In the data rows, the value 128 means zero.
Here are some points:
[118 104 173 123  73 114 133 129 144 140 191 119  51 150 164 105 122  77
  83 128 120  95  94 115 156 124 119]
[137 169 178  95  97 158 147 118 152 121 132 128  91 155 118 120 100  56
 132 148 106  78  94 158 137 114 119]
[138 122 100 114 124 109 120 108 145 125 129 111 171 161 145 129 119 141
 148 151 135 142 141 126 148 117 142]
[161 132 105 141 125 115 132 147  92 149 104 113 146 111 142 137 127 146
 129 105 120 101 166 135 166 146 132]
[141 105 132 125 117 113 105 135 149 116 111 111 143 113 116 143 126 149
 124 149 122 130 103 122 112 148 123]
[117 133 118 124 140 130 119 115 121 139 143 123 141 127 165 109 118 156
 146 135 146 135 148 115 138  98 143]
[132 144 123 112 135 147 156 130 126 145 126 111 104 126 116 121 136 109
  87 122 116  98  76 149 128 118 151]
[150 126 135 121 120 122 110 110 120 139 153 117  93 116 125 120 152 112
 123 141 139 118 142 174 147 135 110]
[ 89  78 136 132 146 115 118 124  85 116 167 118 140 137 172 130 113 138
 101 105 144 112 137 144 194 164 104]
[106  94 130 127 132 140 119 152  96 117 142 136 151 133 111 135 104 133
 152  90 126 164 128 123 111 149 153]
[112 105 153 100  94 120 112 125 116 132 122 123  90 122 167 125 125  90
 108 104 154 102 132 103 120 115 149]
[109 153 169 110 137 124 121 111 167  85 170 120  92 162  97 111 135 101
 115  98 128 181 147 153 126 139 141]
[119 118 162  92 134 113 144 133 142 122 104 112 127 123 104 103 139 105
 132 121 144 160 157 139 139 118 111]
[138 157  89 165 136 165 186 140 143 145  66 154 173  73  97  59 169 123
 193 151 116 115 141 154 131 141 148]
[127 153 122 108 128  76 172 126 139 135 143  95 146 152 140  87 108 144
 110 122 149 101 133 141 141 147 131]
[139 117 113  92 142 118  74 135 101 129  94 133 145 106 154 143 124 164
 154 128 150 156 134 116 134 135 143]
[140  92 125 154 138 124 109 110 120 120 120 136 144 126 136 150 102 162
 155 150 121 148 126 110 107 142 149]
[124 163 167 107 116 143 170 136 154 132 118 138 117 126 125  80 128  89
 146 131 137 113  79 133  94  99 118]
[137 105 115 131 128 129 117 146 150  95 103 129 104 102 124 110  93 138
 115 129 137 116 115 119 126 137 159]
[137 104 129 115  98 134 158 150  90 128 152 120 113 102 141  97 127 148
 145 108 137 115 113 115 142 131 100]
Then 16 other points, each followed by its number:
[137 115 118 133 145 124  88 130  87 111 115 104 118 113 104 125  74 135
 125 117 137 158 146 108 134 145 132] 0
[119 144 128 109 130 146 157  97 132 120 166 107  83 119 131 136 118 133
 100 138 134 106 129 152 142 135 134] 1
[104 126 123 103 116  95 141 124 109  76 158 114 128 124 152 134  95  87
  75  85 134 133 135 119 141 114 167] 2
[124 131 158 109 129  99  86 112 180 125 135  92  89 165 148 137  89  93
  94 108 134 147 144 108 143 127 153] 3
[ 87 107 117 149 145  87 118 105 108  94 148 139 150 168 131 195  82 173
 159 134 133 206 163  81 136 147 161] 4
[147  85 113 176 123 111  86 153 102 131 128 135 149 142 119 182 127 146
  89 151  93 176 186 115 164 123 129] 5
[132  96 154 118  73 141  90  89  78 138 216 143 107 167 171 164 132 108
  96  96 139 148 124  93 146 121  87] 6
[110 107 106 165 158 110 134 111 154 142  86 151 142 137  96 150 134 115
 138 162 101 114 151 133 108 133 157] 7
[118 124 132 148 127 163 109 116 144 105 139 118 136  94 123 145 126 129
 152 149 174 139  98 129  67 135 149] 8
[115 102 137 145 131 100 118 126  80 113 140 134 149 171 153 221 100 182
  96 112 136 162 154 132 186 116 129] 9
[126 134 153 107 120  67 116 119 134  86 138 179  87 121 138 141 133 100
  62 108 106 142 115 131 135 127 129] 10
[126 102 124 155 114 113 143 120 133 140 143 140 138 130 141 145 168 125
  89 111 107 145 152 128 111 121 149] 11
[120 133 127 110  97 107 149 148 127 136 120 145 103 174 111 130 152 104
 134 163 103 113 130 137 121 114 120] 12
[116 127 139  95  89 157 161 130 125 163 161  84 108 128 138  67 152 103
 148 110 152  53  99 134 151 110 110] 13
[132 159 159 120  93 160 150 148 122 139 154 129  69 122 138  97 128  69
 120 117 126  81 132 140 120 104  83] 14
[111 123 197  81  73 126 158 127 171 118 145  98  85 143 149 133 111  70
 105 129 159  95  63 162 108  99 132] 15
Which two of these numbered points are nearest to each point below, looking only along the 2 directions in which the first points spread most? Their numbers follow each, nearest first.
[137 113  98 164 144  88 106 118  88 127 143  92 150 137 150 163 103 143
 113 137 149 150 157 116 106 132 163] > 5 0
[125  68  99 146 109 119 106 135  90 135 126 121 155 181 158 193 110 161
 105 133 107 133 179 114 148 149 135] > 4 9
[ 80  99 148 142 145  97 128 148  98 115 130 132  80 175 133 142 121 116
  62  93 117 131 130 133 169 174  95] > 2 3
[131  94  88 126 130  97 109 140 163 122 140 155 174 111 151 145 114 149
 118 164 132 153 119 129 142  98 134] > 0 11
[ 97  66 125 163 196 110  97 123 124 121 145 130 142 143 125 152 151 170
 158 135 131 167 167 127 160 158 134] > 5 4
[147  92 147 114 156  98 132 106 137 147 132 112 110 150 122 149 154 142
 131 101 132 124 139 134 131 118 137] > 11 0
[103 131 137 141 100 131 111 114 122 142 124 123 142  92 164 127 102 144
  98 125 144  96 119 125 142 124 129] > 11 0
[153 111 133  95  91 142 151 120 145 124 122 123 120 135 138 121 154 106
 131 116 133 152 104 143 126 132 140] > 12 1
[146 144 180 111  90 128 152 127 125 133 136 123 138  89 117  73 182 105
  87 122 148  97  75 138 136 134  97] > 13 12
[131 155 138 112  93 156 150 128 116 170 130 115 120 134 108 127 171 113
 125 123 139  65 105 133 150 112  94] > 12 13
[145 118 134 130 137 114 140 118 108 155 103 141 153 102  91 117 133 132
 171 135 113 120 178 135 115 125 134] > 7 8
[117 112 187  65 137 108 113 116 112  71 158 167 109 129 137 143 111 121
 117  97 107 115 116 123 137 112 102] > 3 10
[ 75 116 174 114  73 130 139 100 144 115 159 144 104 150 132 130 130 109
  50 115 127 133 112 138 130  82 113] > 10 3
[129 104 140 142 127 145 126 135 139 107 120 140 116 126 132 159 141 147
 116 139 127 113 158 126 116 132 112] > 11 8
[105 147 159 128 146 124 143 134 155 136 164 129 140  95  91 121 153 156
 135 145 129 164 131 150 113 136 144] > 8 7
[122  99 125 147 128 113 120 106  99 101 156 162 179 132 134 183 141 146
 136  97 116 166 160 146 130 140 157] > 5 0
[125 104 149 154 154 114 157 115 158 170  70 116 162 126 120 130 138 135
 168 116 116 135 156 150  84 132 124] > 7 8
[143 105 108 137 160  95  77 131  88 101 104 143 159 142 164 179 119 167
 151 132 114 160 118  83 117 114 141] > 5 4
[156  93  71 168 162 117  84 145 115 122 110 117 173 138 171 188 138 154
 130 130 113 129 164  89 119 153 119] > 4 5
[120 116 145 116 121 151 123 117 123 119 126 124 103 130 169 108 134 125
 114  97 123  99  98 117 131 153 106] > 1 10
